(in the rows, 128 means zero)
Each path below is one point turned by a fixed rotation once a step. After each direction that follows a path, write how fast that rotation turns it, in degrees each step (0 if it stays still).
Each turn is a multiple of 5 degrees from 10 to 175, or 0.
Each row of a path follows its step; steps can be skipped.
Rotation 1:
step 3: [122 127 121 136 135 136 131 124 124 131 121 125 128 125 129 124 131 130
 134 124 126 118 127 122 136 138 133 131 130 136 131 129 125 130 137 128
 129 119 135 123 132 130 119 126 123 130 125 124]
step 4: [121 124 127 125 142 125 127 126 135 129 130 123 137 127 135 125 133 128
 127 128 124 124 124 132 124 141 120 127 130 130 126 134 126 126 122 128
 133 117 134 129 122 123 134 133 122 127 126 122]
step 6: [133 128 121 134 134 121 126 125 128 128 122 126 127 132 127 124 135 126
 130 127 118 132 127 125 121 130 130 127 122 131 135 126 127 128 119 119
 114 138 127 126 124 119 137 132 126 129 122 127]
step 7: [127 121 132 119 130 124 128 128 132 129 129 129 120 127 110 134 128 128
 133 124 120 135 130 126 126 118 122 134 129 127 131 122 130 134 127 124
 127 129 126 128 115 129 131 130 130 127 120 129]
step 9: [127 127 131 132 133 127 126 126 137 126 125 138 125 121 125 134 132 126
 131 124 135 130 133 122 135 131 126 128 135 123 129 136 131 134 135 116
 129 126 131 124 128 135 128 137 123 123 132 118]
step 11: [133 132 122 131 130 126 132 128 121 126 123 125 120 133 136 125 132 125
 125 126 132 132 134 126 124 134 131 129 121 126 132 128 125 133 136 136
 121 124 124 132 134 136 130 133 112 126 134 121]
step 13: [125 125 124 115 133 134 140 129 125 124 130 130 134 124 124 129 130 130
 129 127 124 132 121 124 117 127 131 129 118 129 131 119 127 132 128 135
 131 124 132 137 128 131 125 121 120 125 122 130]
step 15: [131 131 123 133 135 120 131 133 138 133 131 137 135 117 120 134 134 124
 127 125 131 129 122 136 124 128 128 133 129 124 125 129 138 127 127 124
 136 127 133 132 125 120 127 132 125 129 120 133]
Speeds:
[127 126 125 127 128 129 130 127 126 126 127 129 131 130 128 129 127 126
 128 130 126 126 130 132 129 130 128 128 126 130 127 128 125 128 129 128
 129 126 127 128 128 128 127 127 125 129 127 128]
40
Rotation 2:
step 1: [119 131 125 131 120 134 132 121 119 130 126 127 128 121 135 121 122 125
 132 125 122 129 134 126 129 121 134 120 127 124 128 133 124 130 112 129
 129 130 125 126 124 131 126 131 120 123 131 133]
step 3: [128 130 122 126 114 126 137 131 131 132 122 120 133 123 136 134 127 131
 126 127 121 134 137 120 128 121 124 132 120 128 120 128 125 132 129 128
 133 131 123 127 131 136 124 129 132 136 125 129]
step 4: [125 135 119 132 122 121 126 127 133 125 129 118 129 126 133 130 134 130
 132 123 129 120 133 127 125 116 129 129 132 136 136 128 129 127 127 132
 121 143 128 127 127 126 126 135 135 130 122 127]
step 9: [121 141 124 130 124 128 132 131 125 144 122 130 131 129 125 125 131 127
 129 122 118 126 127 132 128 129 129 124 137 129 131 133 122 121 120 121
 129 136 126 126 130 123 129 135 128 132 133 126]
step 10: [119 124 125 127 128 133 129 134 126 136 127 125 133 144 129 134 130 126
 128 126 124 140 128 122 130 122 124 124 123 129 130 130 119 125 127 129
 135 142 131 123 127 130 132 124 124 128 127 130]
step 12: [123 131 128 133 126 116 126 123 127 127 133 124 126 133 129 128 118 132
 126 120 121 131 130 121 128 115 129 113 129 132 130 118 125 129 127 128
 124 133 126 128 121 129 124 127 128 123 130 128]
step 13: [136 129 130 129 125 129 132 125 131 127 129 124 135 125 124 135 124 135
 133 136 130 138 125 132 134 115 133 122 129 130 127 130 130 118 130 136
 123 131 119 130 119 131 127 133 119 124 126 126]
step 15: [132 128 125 127 123 128 131 127 126 129 133 127 137 130 128 132 138 131
 129 124 136 131 135 126 131 121 140 123 126 132 136 135 122 141 122 128
 124 134 123 133 130 131 140 132 126 128 124 128]
Speeds:
[130 126 129 129 125 131 124 130 126 129 129 128 126 132 129 126 129 127
 128 128 129 129 129 127 127 130 129 127 128 126 127 130 131 130 125 129
 128 129 128 127 129 126 129 128 126 127 127 128]
80
[129 128 130 124 126 130 128 129 129 126 129 126 126 126 131 127 130 129
 130 127 128 124 129 127 125 128 126 130 129 130 128 131 127 127 128 128
 130 127 129 127 129 130 127 128 129 128 127 128]
25
Rotation 3:
step 7: [118 133 135 129 137 122 132 133 127 125 132 123 132 138 130 122 128 127
 127 129 122 127 135 128 124 129 125 130 119 141 123 128 125 126 129 125
 131 120 131 130 132 128 138 128 128 131 132 130]
step 8: [125 135 128 126 129 127 127 127 123 127 124 125 122 125 134 123 134 131
 124 133 133 140 131 129 123 128 130 138 120 129 118 127 127 122 123 130
 123 126 136 131 133 120 131 123 132 125 122 135]
step 9: [134 131 126 137 130 131 134 119 117 136 128 122 133 132 129 120 132 122
 124 130 131 131 131 123 126 131 125 130 126 133 126 131 129 122 128 115
 127 124 133 125 134 127 131 126 126 135 134 128]
step 10: [126 125 134 131 135 125 123 129 120 123 132 122 131 132 133 127 134 129
 124 132 120 130 128 133 128 130 125 132 115 132 119 124 127 131 123 131
 134 117 135 121 132 131 135 126 129 129 128 125]
step 12: [130 124 132 131 128 122 126 127 120 138 134 118 133 127 126 126 136 123
 121 127 131 130 137 124 134 124 126 135 126 132 125 127 128 125 129 116
 131 124 127 125 130 133 135 127 133 135 133 130]
step 13: [127 120 129 126 129 122 129 129 128 130 126 121 122 130 135 131 133 125
 124 136 121 131 129 135 130 127 125 130 115 140 122 130 125 133 122 123
 131 124 134 129 135 129 130 129 128 121 125 126]
step 14: [127 132 126 121 129 133 131 133 124 133 127 130 130 126 133 129 128 119
 126 132 139 128 129 123 127 130 128 133 121 133 119 123 125 126 118 118
 126 134 132 129 133 127 140 131 133 130 127 132]
step 15: [120 120 129 124 129 124 126 126 128 132 126 118 135 131 132 120 134 127
 125 124 125 132 137 120 126 121 123 132 124 134 126 132 126 129 127 126
 128 127 132 129 139 129 134 126 128 137 133 133]
Speeds:
[127 125 130 130 129 125 130 131 129 126 128 131 126 128 129 129 130 131
 127 131 126 129 126 129 128 126 127 127 128 130 127 130 129 128 129 130
 127 129 129 126 128 130 131 127 127 129 129 129]
130
[128 127 125 129 127 129 127 127 128 126 128 128 125 127 128 128 128 125
 129 129 126 131 127 128 128 127 130 128 126 128 130 129 127 127 128 130
 130 129 130 127 125 125 129 130 132 125 127 130]
135
[127 128 126 130 128 130 129 130 126 131 128 128 129 128 126 127 129 131
 128 129 130 127 125 126 128 128 129 127 128 127 129 129 127 128 126 125
 129 128 126 127 127 128 127 127 128 129 129 133]
130
Rotation 4:
step 0: [124 125 122 138 122 134 137 128 131 128 123 120 133 129 130 122 126 134
 127 135 132 135 135 136 128 124 125 127 123 124 128 129 127 132 127 134
 119 121 139 126 132 122 131 130 134 126 133 119]
step 2: [123 141 129 119 131 126 121 123 127 126 124 134 129 125 127 132 129 119
 130 140 124 126 123 126 126 126 126 128 136 131 129 125 131 122 123 119
 125 129 128 133 132 125 126 129 126 120 129 142]
step 5: [131 134 130 130 130 116 122 128 135 123 136 129 129 119 130 126 126 132
 123 122 124 135 132 135 127 134 123 112 126 129 122 129 131 131 132 136
 128 137 127 128 132 123 121 129 130 123 128 131]
step 6: [129 129 134 129 141 119 125 133 134 124 130 132 124 122 129 124 131 120
 132 125 128 128 125 126 139 127 131 123 123 129 131 123 130 135 128 129
 131 121 134 130 125 129 130 130 136 115 120 119]
step 12: [141 119 123 128 128 136 129 117 130 127 118 125 131 129 127 128 134 128
 129 127 123 126 126 123 125 119 136 124 130 125 133 123 122 120 121 125
 135 130 126 123 121 130 128 118 130 121 130 129]
step 13: [128 132 115 131 128 135 129 127 131 130 132 131 130 124 116 131 131 126
 127 138 117 125 126 130 125 125 128 129 127 131 127 127 127 124 118 125
 125 137 115 126 129 136 123 124 129 134 129 122]
step 14: [125 130 125 126 128 132 131 133 130 126 138 127 128 129 129 125 122 120
 121 132 127 130 126 139 135 131 125 139 134 119 122 134 131 129 134 128
 122 135 116 125 131 133 136 136 127 127 130 122]
step 15: [129 124 132 120 123 126 123 129 119 128 133 131 130 138 141 119 123 128
 126 119 132 126 127 135 138 125 141 127 135 124 125 130 133 124 128 133
 122 131 131 126 129 127 133 124 127 128 125 129]
Speeds:
[128 130 127 128 125 128 126 127 131 127 125 129 126 131 129 130 127 125
 127 126 128 128 128 128 128 126 127 129 127 128 127 130 131 127 130 127
 126 127 126 129 129 130 128 127 127 130 127 127]
65
[127 130 128 127 127 127 129 127 128 130 128 127 130 126 127 130 128 130
 128 127 127 129 128 126 129 131 126 127 127 128 131 128 132 125 126 128
 124 129 127 129 130 127 125 128 126 129 128 128]
130
[126 129 129 128 128 127 127 130 128 127 128 128 128 126 130 131 126 127
 129 126 126 127 125 126 128 128 126 127 127 128 128 129 130 130 128 130
 133 129 131 127 130 126 127 129 130 130 127 129]
25
[128 127 130 126 130 125 128 129 128 127 128 131 128 127 126 128 129 130
 128 125 131 131 128 129 128 130 130 128 127 129 126 129 129 127 129 129
 128 128 130 129 125 130 127 130 129 131 127 126]
35
Rotation 5:
step 0: [132 116 123 128 130 130 133 122 135 129 123 131 130 120 130 134 123 123
 119 127 129 119 130 133 121 122 125 136 140 136 127 120 133 123 122 137
 123 126 127 126 136 123 138 126 131 124 135 130]
step 5: [127 130 126 135 136 124 128 129 130 124 121 130 127 124 131 124 127 127
 132 127 127 129 117 134 120 137 119 126 125 123 129 131 126 115 130 127
 122 141 130 116 129 119 135 131 132 134 138 137]
step 7: [130 126 128 124 131 129 116 126 124 132 118 133 133 124 128 127 126 120
 124 127 123 122 133 122 125 126 133 132 124 121 136 146 131 131 120 136
 134 133 136 131 128 120 128 137 129 133 130 134]
step 8: [123 120 125 132 139 125 133 133 135 127 130 132 129 125 127 118 135 129
 122 132 117 132 125 136 115 131 138 132 132 125 138 125 121 121 125 129
 127 131 130 127 128 121 136 122 132 127 137 130]
step 10: [134 123 129 123 129 123 131 120 121 124 118 136 141 122 134 123 128 121
 129 129 130 120 133 131 124 119 129 125 126 125 133 123 121 122 124 134
 135 130 135 131 124 122 127 139 136 136 128 125]
step 12: [134 135 129 130 126 114 133 119 133 134 133 127 127 124 128 126 128 125
 129 128 115 122 132 126 131 129 132 130 133 128 121 126 142 132 121 128
 132 137 123 123 125 119 129 127 142 130 127 128]
step 14: [125 135 131 125 127 133 129 124 125 130 133 138 135 134 127 123 136 132
 133 129 121 116 118 131 123 132 140 126 126 127 120 130 120 126 124 135
 133 130 117 118 131 121 122 128 123 125 132 135]
step 15: [127 123 135 125 136 122 122 126 134 133 128 135 129 124 141 126 120 127
 129 119 119 124 126 130 130 130 125 124 132 130 129 133 144 117 121 129
 132 131 122 123 131 116 129 130 128 125 120 127]
Speeds:
[127 130 130 126 129 127 132 130 129 126 130 130 127 129 128 126 128 129
 128 124 126 130 125 128 130 129 126 129 130 127 130 128 128 128 129 128
 127 130 128 126 128 127 129 125 129 128 126 130]
115
[129 128 123 129 127 127 128 129 126 129 128 128 127 126 129 128 128 128
 127 128 131 126 129 127 129 129 126 131 127 128 125 128 126 130 129 126
 129 133 126 126 129 128 129 128 130 129 128 128]
55
[126 130 127 128 129 130 127 128 129 131 128 128 129 129 132 128 127 124
 128 126 127 129 130 126 127 127 126 126 128 128 130 125 126 126 130 128
 128 129 128 129 128 128 130 129 129 130 130 130]
135
[130 126 129 126 128 127 127 128 127 129 128 128 128 128 132 126 128 129
 129 129 130 128 125 127 129 126 126 127 127 125 130 129 127 128 126 127
 130 127 125 130 128 128 124 129 127 128 125 131]
85
Rotation 6:
step 1: [132 125 134 132 126 129 125 120 122 129 136 118 128 128 136 122 124 132
 125 130 127 133 130 129 138 139 134 138 129 126 128 127 129 125 120 135
 129 118 133 119 124 136 123 127 124 129 134 128]
step 3: [132 124 129 127 123 130 125 131 136 130 127 121 126 126 118 127 129 124
 120 130 128 127 131 131 127 128 132 123 132 125 134 135 126 137 131 143
 132 130 130 118 124 121 126 134 138 118 120 124]
step 5: [130 132 121 134 134 118 124 125 131 130 128 130 132 126 117 129 119 131
 130 134 127 133 134 123 141 125 129 122 128 131 128 134 129 129 124 125
 129 128 137 134 129 133 121 129 118 130 118 126]
step 7: [126 137 127 133 127 121 124 126 119 134 129 129 130 124 136 128 127 131
 125 137 131 125 127 134 130 124 136 127 125 125 131 121 118 132 127 128
 129 123 132 116 128 134 139 119 133 120 126 131]
step 9: [128 127 128 124 130 125 131 130 130 128 140 121 130 128 126 116 126 121
 122 129 129 136 132 128 136 133 133 130 134 129 131 130 119 126 124 139
 133 133 126 139 135 127 124 125 136 122 137 127]
step 10: [128 126 124 136 127 120 134 123 124 135 125 129 129 126 123 126 131 126
 124 126 118 128 122 126 125 121 136 131 131 140 121 122 121 126 130 131
 140 133 128 122 130 133 120 122 126 135 123 135]
step 12: [130 136 128 141 129 136 134 126 124 127 135 133 122 121 125 133 133 124
 134 137 131 129 135 128 130 138 131 134 126 118 126 123 126 129 125 135
 132 128 130 130 126 122 125 123 129 121 132 138]
step 15: [127 124 122 131 128 126 128 128 122 136 122 133 139 129 136 127 133 129
 124 139 127 133 133 133 131 124 133 142 137 125 134 132 127 129 122 134
 125 136 128 123 130 128 124 129 137 125 130 134]
Speeds:
[129 128 127 128 127 127 130 127 129 129 125 129 126 130 132 127 128 128
 125 127 126 129 129 126 131 128 129 126 127 126 125 127 127 128 128 127
 128 126 129 127 130 127 130 128 126 130 126 130]
125
[128 130 127 127 128 129 129 128 129 127 128 128 126 129 127 127 128 127
 128 132 128 126 127 128 127 130 130 125 127 126 128 128 128 131 130 126
 129 130 127 127 128 125 130 129 127 125 131 127]
80
